0: [21 30 -55 31 21 1 76 -10 -22 -5 -23 7 26 -19 6 29]
1: [-11 -47 -36 30 -24 -2 78 -20 -96 -26 -1 -18 12 10 23 -8]
2: [-44 -25 -27 -17 35 37 -27 55 -9 5 -1 -50 11 -38 -3 29]
3: [-34 -62 5 66 -32 6 -32 -13 -12 -22 35 -40 39 -8 2 -49]
4: [-38 -24 -20 11 85 52 -54 51 2 -59 18 -56 32 -18 -51 16]
5: [16 31 2 -6 22 -39 -8 6 31 6 -13 18 -6 -13 9 -7]
6: [-12 40 -41 19 37 -31 24 17 -21 -1 -2 18 5 12 28 19]
7: [-60 84 29 6 68 -3 -92 68 120 -14 33 27 28 11 -4 6]
8: [50 33 30 -43 -4 -35 -3 -7 45 -42 -75 21 0 32 15 11]
9: [9 1 -36 18 -27 -21 84 -27 -57 31 -22 19 -6 -12 40 -3]
10: [17 -38 -17 52 -50 -5 -9 -55 -50 26 -9 3 30 -4 2 -30]
11: [31 24 -16 -37 -27 12 116 -33 -3 65 -12 22 -33 -44 -29 -14]
12: [-21 -34 24 -91 31 20 -50 66 10 -18 2 -27 -43 -8 -9 1]
13: [34 -3 -7 -3 -49 -18 -8 -35 -19 50 27 38 -49 -36 7 -23]
14: [4 -16 9 54 -49 -12 15 -70 -27 16 18 -13 4 14 -9 -34]
15: [17 -22 14 -18 -53 -34 0 -17 -46 15 -4 18 -29 11 30 -9]
16: [-2 -17 7 15 20 46 15 -2 9 9 24 -41 0 -12 -46 15]
17: [49 -40 13 -75 -24 46 -25 0 22 28 -31 -9 -46 -54 -32 -11]
18: [32 -14 -3 7 -24 -21 -20 -31 -33 -18 -37 -6 16 31 -1 7]
19: [-9 59 -17 -11 107 -12 -2 28 29 -8 6 22 -3 3 -50 16]
20: [49 -2 37 33 5 -37 -23 4 48 -40 -3 -46 12 23 -9 2]
21: [-5 0 -16 13 2 19 20 -12 -31 26 -4 -20 14 -12 -12 15]
22: [-35 -13 -78 -10 17 30 44 13 -37 -30 -41 17 11 -52 20 9]
23: [8 9 17 36 22 -26 -4 -10 16 -36 15 16 -1 18 2 -8]
24: [3 39 -19 -11 -7 -5 76 -10 1 28 -25 36 4 -14 22 4]

[40 -2 -10 -1 -45 -19 0 -35 -25 55 24 49 -47 -30 12 -25] 13 15 10
[1 38 -40 14 39 -27 32 23 -26 -1 -1 33 10 17 21 10] 6 0 24
[43 -21 35 -61 -30 56 4 -12 48 8 -33 -41 -24 -25 -54 14] 17 16 21
[27 -35 25 -67 -37 38 -33 7 26 56 -32 -29 -10 -24 -32 7] 17 16 12
[2 7 67 -50 21 4 -106 61 51 -42 33 -41 -24 54 -6 43] 12 20 7
[-13 0 11 -24 32 -2 -47 13 7 -54 -3 11 -14 35 -6 0] 23 5 12
[-36 -29 -24 -18 36 43 -31 64 -8 -2 3 -39 20 -27 -12 23] 2 4 16
[-28 -11 -79 -3 9 33 44 13 -38 -32 -43 10 10 -47 20 9] 22 0 21
[26 -56 9 -4 -37 81 -43 -18 14 -25 -35 -90 31 -20 -51 36] 16 17 21
[38 -40 13 -72 -23 46 -34 -6 26 22 -31 -19 -51 -63 -29 -6] 17 12 16
[-1 41 -23 -7 2 -7 67 -1 5 28 -24 37 5 -18 19 3] 24 0 6
[21 -31 17 -22 -59 -28 2 -8 -41 10 -9 15 -27 7 32 -6] 15 18 13
[-21 64 -6 -19 22 -21 5 11 -13 -17 3 60 -25 37 48 45] 6 5 23
[-42 -18 -14 -52 5 -27 -1 33 -61 17 10 38 -38 11 49 -12] 15 6 5
[-29 -12 -78 -8 13 32 45 14 -35 -30 -41 16 10 -49 17 9] 22 0 21
[-42 -22 -8 -58 10 -22 3 40 -65 15 14 45 -33 18 43 -13] 15 6 12
[12 6 17 34 20 -24 -3 -8 20 -39 19 18 0 21 2 -12] 23 5 20
[-2 77 72 16 43 -14 -112 3 122 -42 27 4 18 49 -46 17] 7 20 23
[-8 -10 4 14 20 43 14 2 7 14 28 -38 10 -9 -50 20] 16 21 2
[4 72 72 13 44 -12 -112 10 125 -42 33 17 19 64 -58 14] 7 20 23
[41 -22 37 -62 -25 61 8 -8 38 9 -28 -39 -24 -26 -56 14] 17 16 21
[64 58 -10 8 33 -47 -35 21 55 -8 -32 20 -9 -15 12 30] 5 8 23
